128 stands for zero in the data rows.
Here are some numbered points:
107 & 131 & 120 & 121 & 112 & 154 & 215 & 117 & 170 & 180 & 129 & 150 & 148 & 143 & 102 & 123 \\ 0
97 & 122 & 92 & 176 & 81 & 154 & 144 & 108 & 154 & 118 & 130 & 130 & 111 & 117 & 138 & 132 \\ 1
83 & 153 & 114 & 166 & 57 & 157 & 181 & 108 & 142 & 134 & 103 & 121 & 135 & 132 & 118 & 156 \\ 2
133 & 158 & 142 & 121 & 140 & 132 & 104 & 121 & 125 & 109 & 171 & 152 & 148 & 155 & 138 & 141 \\ 3
130 & 124 & 126 & 128 & 142 & 138 & 122 & 136 & 158 & 122 & 130 & 106 & 115 & 148 & 174 & 122 \\ 4
64 & 127 & 94 & 155 & 80 & 170 & 214 & 118 & 134 & 142 & 135 & 138 & 111 & 117 & 129 & 149 \\ 5
124 & 160 & 119 & 110 & 107 & 158 & 196 & 125 & 144 & 123 & 99 & 136 & 83 & 144 & 123 & 108 \\ 6
117 & 149 & 161 & 131 & 144 & 105 & 101 & 139 & 146 & 123 & 130 & 128 & 149 & 110 & 115 & 110 \\ 7
100 & 143 & 123 & 151 & 110 & 138 & 136 & 120 & 123 & 154 & 99 & 147 & 134 & 112 & 95 & 139 \\ 8
136 & 146 & 116 & 117 & 124 & 120 & 126 & 124 & 112 & 119 & 160 & 119 & 93 & 153 & 156 & 144 \\ 9
70 & 187 & 166 & 148 & 89 & 122 & 146 & 167 & 78 & 141 & 138 & 77 & 146 & 89 & 153 & 112 \\ 10
120 & 133 & 123 & 136 & 76 & 78 & 109 & 111 & 124 & 140 & 153 & 127 & 97 & 141 & 135 & 141 \\ 11
175 & 130 & 115 & 149 & 93 & 147 & 139 & 136 & 146 & 153 & 123 & 169 & 118 & 136 & 119 & 147 \\ 12
135 & 103 & 127 & 97 & 185 & 98 & 128 & 131 & 104 & 101 & 149 & 116 & 156 & 117 & 159 & 135 \\ 13
174 & 126 & 121 & 106 & 147 & 124 & 113 & 99 & 143 & 156 & 98 & 177 & 120 & 140 & 107 & 148 \\ 14
121 & 155 & 99 & 196 & 84 & 163 & 200 & 86 & 146 & 176 & 104 & 150 & 116 & 152 & 70 & 130 \\ 15
62 & 157 & 109 & 143 & 83 & 142 & 187 & 100 & 101 & 145 & 172 & 195 & 145 & 105 & 107 & 127 \\ 16
165 & 112 & 173 & 105 & 189 & 141 & 97 & 145 & 101 & 125 & 128 & 128 & 171 & 111 & 141 & 119 \\ 17
132 & 110 & 115 & 129 & 155 & 146 & 110 & 125 & 160 & 90 & 169 & 103 & 135 & 127 & 148 & 118 \\ 18
165 & 115 & 117 & 128 & 120 & 184 & 113 & 100 & 136 & 136 & 127 & 117 & 144 & 170 & 126 & 133 \\ 19
98 & 145 & 114 & 118 & 102 & 137 & 176 & 130 & 110 & 158 & 112 & 129 & 122 & 123 & 125 & 161 \\ 20
129 & 136 & 143 & 157 & 122 & 136 & 175 & 139 & 122 & 142 & 127 & 134 & 134 & 145 & 118 & 93 \\ 21
163 & 91 & 160 & 124 & 176 & 131 & 82 & 139 & 154 & 99 & 133 & 125 & 180 & 105 & 132 & 114 \\ 22
118 & 131 & 108 & 115 & 130 & 115 & 149 & 135 & 129 & 125 & 127 & 122 & 143 & 138 & 136 & 142 \\ 23
90 & 113 & 121 & 194 & 137 & 174 & 185 & 106 & 144 & 181 & 114 & 151 & 135 & 131 & 90 & 143 \\ 24
136 & 90 & 150 & 123 & 157 & 123 & 95 & 135 & 117 & 122 & 138 & 124 & 145 & 106 & 113 & 138 \\ 25
137 & 101 & 103 & 103 & 132 & 108 & 130 & 124 & 178 & 126 & 119 & 145 & 135 & 160 & 130 & 108 \\ 26
91 & 106 & 115 & 171 & 96 & 120 & 122 & 113 & 137 & 135 & 109 & 154 & 137 & 117 & 103 & 138 \\ 27
172 & 101 & 137 & 114 & 170 & 53 & 48 & 124 & 92 & 107 & 154 & 82 & 109 & 120 & 165 & 129 \\ 28
144 & 117 & 113 & 145 & 106 & 125 & 124 & 105 & 137 & 160 & 109 & 140 & 112 & 131 & 112 & 130 \\ 29
124 & 120 & 146 & 93 & 187 & 104 & 113 & 176 & 119 & 127 & 131 & 120 & 163 & 101 & 116 & 125 \\ 30
Which three points above are nearest to each new point, looking only along the 2 directions in which the numbered points spread most? Their numbers follow each, nearest first.
109 & 105 & 124 & 139 & 121 & 114 & 151 & 110 & 153 & 153 & 153 & 146 & 119 & 116 & 146 & 157 \\ : 21 27 23
73 & 109 & 102 & 167 & 142 & 147 & 146 & 134 & 126 & 132 & 115 & 95 & 103 & 79 & 126 & 97 \\ : 11 20 21
142 & 99 & 116 & 104 & 160 & 92 & 74 & 154 & 123 & 107 & 143 & 114 & 162 & 115 & 121 & 119 \\ : 17 13 30
144 & 152 & 122 & 110 & 150 & 117 & 92 & 142 & 115 & 123 & 143 & 144 & 144 & 127 & 121 & 136 \\ : 18 25 3
121 & 112 & 122 & 163 & 110 & 164 & 156 & 90 & 151 & 149 & 121 & 136 & 162 & 144 & 103 & 146 \\ : 12 6 29
97 & 145 & 131 & 131 & 121 & 134 & 143 & 137 & 105 & 99 & 123 & 120 & 149 & 117 & 156 & 129 \\ : 11 9 23
113 & 127 & 115 & 102 & 155 & 152 & 174 & 94 & 144 & 171 & 112 & 162 & 109 & 157 & 87 & 147 \\ : 12 29 0
111 & 150 & 131 & 133 & 142 & 118 & 153 & 120 & 190 & 172 & 116 & 150 & 129 & 139 & 120 & 141 \\ : 29 12 27
121 & 156 & 104 & 135 & 98 & 145 & 165 & 140 & 134 & 130 & 110 & 123 & 124 & 127 & 125 & 103 \\ : 8 21 27
95 & 115 & 104 & 156 & 117 & 133 & 147 & 134 & 141 & 124 & 130 & 126 & 118 & 113 & 108 & 128 \\ : 21 8 27
148 & 142 & 158 & 127 & 125 & 134 & 118 & 108 & 117 & 118 & 141 & 129 & 116 & 148 & 139 & 147 \\ : 4 3 9
129 & 135 & 147 & 118 & 111 & 147 & 125 & 125 & 137 & 132 & 101 & 164 & 155 & 109 & 102 & 148 \\ : 29 21 27
97 & 144 & 119 & 144 & 99 & 144 & 167 & 118 & 117 & 123 & 132 & 112 & 100 & 141 & 120 & 106 \\ : 20 8 1
133 & 119 & 123 & 107 & 122 & 115 & 123 & 120 & 114 & 126 & 133 & 155 & 128 & 140 & 110 & 153 \\ : 4 23 3
92 & 107 & 105 & 137 & 155 & 111 & 122 & 120 & 117 & 110 & 113 & 115 & 136 & 85 & 124 & 118 \\ : 9 7 23
118 & 105 & 104 & 124 & 115 & 146 & 154 & 123 & 122 & 120 & 156 & 134 & 126 & 154 & 128 & 123 \\ : 21 27 23
145 & 75 & 139 & 86 & 114 & 64 & 54 & 141 & 154 & 141 & 112 & 100 & 139 & 146 & 184 & 130 \\ : 17 22 13
148 & 32 & 143 & 115 & 153 & 115 & 91 & 157 & 115 & 159 & 125 & 173 & 203 & 135 & 128 & 119 \\ : 22 25 17
157 & 89 & 140 & 109 & 167 & 85 & 87 & 147 & 145 & 93 & 143 & 112 & 129 & 91 & 135 & 127 \\ : 17 22 13
86 & 122 & 120 & 182 & 115 & 175 & 185 & 112 & 127 & 190 & 114 & 114 & 141 & 107 & 119 & 126 \\ : 2 1 6
98 & 107 & 139 & 129 & 135 & 168 & 137 & 132 & 160 & 117 & 99 & 134 & 122 & 109 & 75 & 120 \\ : 29 27 21
197 & 38 & 152 & 156 & 106 & 57 & 23 & 79 & 172 & 156 & 106 & 96 & 125 & 84 & 142 & 169 \\ : 22 17 25
171 & 129 & 145 & 96 & 152 & 108 & 84 & 159 & 130 & 112 & 117 & 152 & 134 & 142 & 137 & 123 \\ : 22 17 25
72 & 154 & 99 & 165 & 119 & 193 & 185 & 110 & 127 & 123 & 104 & 116 & 128 & 106 & 94 & 127 \\ : 2 16 5
145 & 145 & 123 & 142 & 95 & 119 & 116 & 125 & 101 & 135 & 123 & 123 & 121 & 145 & 125 & 102 \\ : 23 11 9
115 & 119 & 141 & 117 & 103 & 151 & 109 & 135 & 104 & 152 & 128 & 114 & 115 & 134 & 108 & 152 \\ : 23 11 9
105 & 133 & 118 & 158 & 144 & 169 & 174 & 125 & 168 & 141 & 126 & 139 & 135 & 135 & 111 & 136 \\ : 6 27 8
48 & 119 & 81 & 169 & 143 & 164 & 172 & 122 & 114 & 118 & 120 & 92 & 127 & 67 & 71 & 78 \\ : 20 16 1
105 & 120 & 104 & 129 & 102 & 168 & 120 & 129 & 116 & 155 & 100 & 135 & 131 & 139 & 112 & 160 \\ : 27 21 8
156 & 109 & 150 & 92 & 186 & 84 & 64 & 186 & 116 & 104 & 128 & 109 & 154 & 111 & 115 & 98 \\ : 28 17 13
167 & 139 & 144 & 127 & 150 & 92 & 114 & 118 & 141 & 139 & 146 & 111 & 130 & 158 & 131 & 121 \\ : 18 25 4
121 & 131 & 104 & 151 & 92 & 163 & 126 & 114 & 105 & 138 & 117 & 115 & 130 & 137 & 89 & 128 \\ : 27 8 21
217 & 123 & 176 & 90 & 95 & 106 & 108 & 85 & 169 & 193 & 133 & 186 & 117 & 197 & 163 & 210 \\ : 14 19 26
127 & 126 & 109 & 156 & 121 & 142 & 169 & 110 & 137 & 156 & 86 & 133 & 129 & 119 & 89 & 144 \\ : 6 0 27
88 & 157 & 76 & 132 & 77 & 168 & 174 & 103 & 141 & 141 & 123 & 146 & 113 & 128 & 115 & 120 \\ : 2 0 24
90 & 157 & 148 & 135 & 113 & 128 & 115 & 146 & 132 & 139 & 148 & 112 & 133 & 129 & 132 & 146 \\ : 11 9 23
206 & 116 & 167 & 78 & 174 & 98 & 63 & 136 & 111 & 138 & 145 & 121 & 151 & 136 & 131 & 143 \\ : 22 17 28
149 & 139 & 114 & 136 & 133 & 110 & 134 & 128 & 134 & 125 & 105 & 104 & 151 & 138 & 132 & 128 \\ : 4 3 23
98 & 177 & 39 & 204 & 93 & 207 & 145 & 66 & 105 & 119 & 63 & 153 & 141 & 128 & 18 & 108 \\ : 15 24 0
150 & 146 & 129 & 139 & 87 & 94 & 86 & 103 & 133 & 108 & 145 & 137 & 133 & 146 & 138 & 150 \\ : 4 3 9
158 & 120 & 160 & 101 & 143 & 117 & 147 & 146 & 151 & 123 & 152 & 127 & 137 & 130 & 164 & 124 \\ : 18 3 25
159 & 77 & 154 & 106 & 148 & 99 & 103 & 167 & 135 & 112 & 133 & 121 & 152 & 104 & 169 & 159 \\ : 17 13 30
94 & 128 & 130 & 124 & 114 & 121 & 149 & 123 & 108 & 126 & 153 & 112 & 134 & 112 & 164 & 111 \\ : 11 9 23
191 & 85 & 136 & 118 & 156 & 68 & 83 & 100 & 102 & 141 & 141 & 136 & 134 & 105 & 128 & 131 \\ : 22 17 25
164 & 102 & 124 & 119 & 140 & 119 & 119 & 115 & 117 & 129 & 139 & 100 & 128 & 126 & 140 & 131 \\ : 18 25 3
171 & 191 & 142 & 107 & 86 & 112 & 98 & 124 & 124 & 121 & 141 & 105 & 101 & 140 & 159 & 107 \\ : 7 9 3
148 & 136 & 96 & 138 & 101 & 104 & 131 & 114 & 141 & 139 & 95 & 119 & 95 & 157 & 122 & 130 \\ : 29 12 27
116 & 137 & 114 & 126 & 128 & 80 & 127 & 165 & 140 & 98 & 175 & 100 & 150 & 121 & 130 & 129 \\ : 7 9 30
122 & 141 & 138 & 173 & 97 & 122 & 142 & 110 & 176 & 155 & 112 & 120 & 100 & 124 & 91 & 154 \\ : 6 27 8
205 & 125 & 163 & 93 & 168 & 81 & 44 & 167 & 129 & 77 & 194 & 147 & 139 & 127 & 166 & 117 \\ : 28 17 22
102 & 150 & 108 & 117 & 93 & 136 & 129 & 114 & 119 & 136 & 134 & 107 & 85 & 140 & 106 & 125 \\ : 21 8 27
149 & 17 & 163 & 102 & 205 & 49 & 29 & 150 & 106 & 114 & 126 & 98 & 93 & 33 & 144 & 151 \\ : 28 17 22
98 & 129 & 109 & 102 & 111 & 137 & 181 & 133 & 123 & 153 & 130 & 152 & 138 & 150 & 138 & 134 \\ : 8 27 21
135 & 101 & 152 & 112 & 161 & 105 & 108 & 161 & 117 & 116 & 164 & 138 & 119 & 149 & 133 & 132 \\ : 25 18 30
123 & 116 & 106 & 189 & 124 & 132 & 187 & 105 & 162 & 138 & 151 & 157 & 117 & 112 & 138 & 92 \\ : 6 27 8
97 & 160 & 129 & 123 & 125 & 192 & 212 & 150 & 127 & 105 & 131 & 154 & 144 & 141 & 80 & 109 \\ : 1 6 20
89 & 143 & 137 & 153 & 121 & 175 & 103 & 139 & 167 & 122 & 138 & 141 & 121 & 128 & 103 & 115 \\ : 21 27 8
155 & 181 & 142 & 106 & 102 & 93 & 102 & 119 & 119 & 112 & 130 & 82 & 75 & 146 & 140 & 127 \\ : 7 9 3
138 & 131 & 132 & 109 & 138 & 118 & 115 & 128 & 128 & 96 & 153 & 123 & 118 & 108 & 140 & 138 \\ : 7 3 18
200 & 113 & 160 & 93 & 192 & 111 & 133 & 115 & 124 & 110 & 137 & 144 & 123 & 108 & 139 & 146 \\ : 22 17 25
176 & 113 & 137 & 96 & 128 & 71 & 26 & 149 & 99 & 91 & 153 & 109 & 124 & 135 & 172 & 137 \\ : 28 17 13
161 & 148 & 121 & 132 & 133 & 117 & 76 & 126 & 130 & 120 & 143 & 91 & 134 & 146 & 153 & 113 \\ : 25 18 30
151 & 99 & 152 & 115 & 175 & 101 & 107 & 142 & 121 & 120 & 139 & 130 & 169 & 107 & 133 & 102 \\ : 17 13 25
94 & 120 & 137 & 152 & 85 & 165 & 163 & 131 & 120 & 125 & 137 & 168 & 122 & 150 & 101 & 116 \\ : 1 6 8
125 & 134 & 139 & 121 & 141 & 111 & 120 & 158 & 100 & 95 & 124 & 145 & 130 & 100 & 161 & 144 \\ : 7 9 30
141 & 143 & 110 & 148 & 90 & 101 & 102 & 110 & 115 & 128 & 99 & 142 & 123 & 129 & 127 & 142 \\ : 23 11 21
156 & 108 & 174 & 96 & 167 & 84 & 100 & 159 & 131 & 110 & 139 & 134 & 138 & 125 & 137 & 118 \\ : 17 13 22
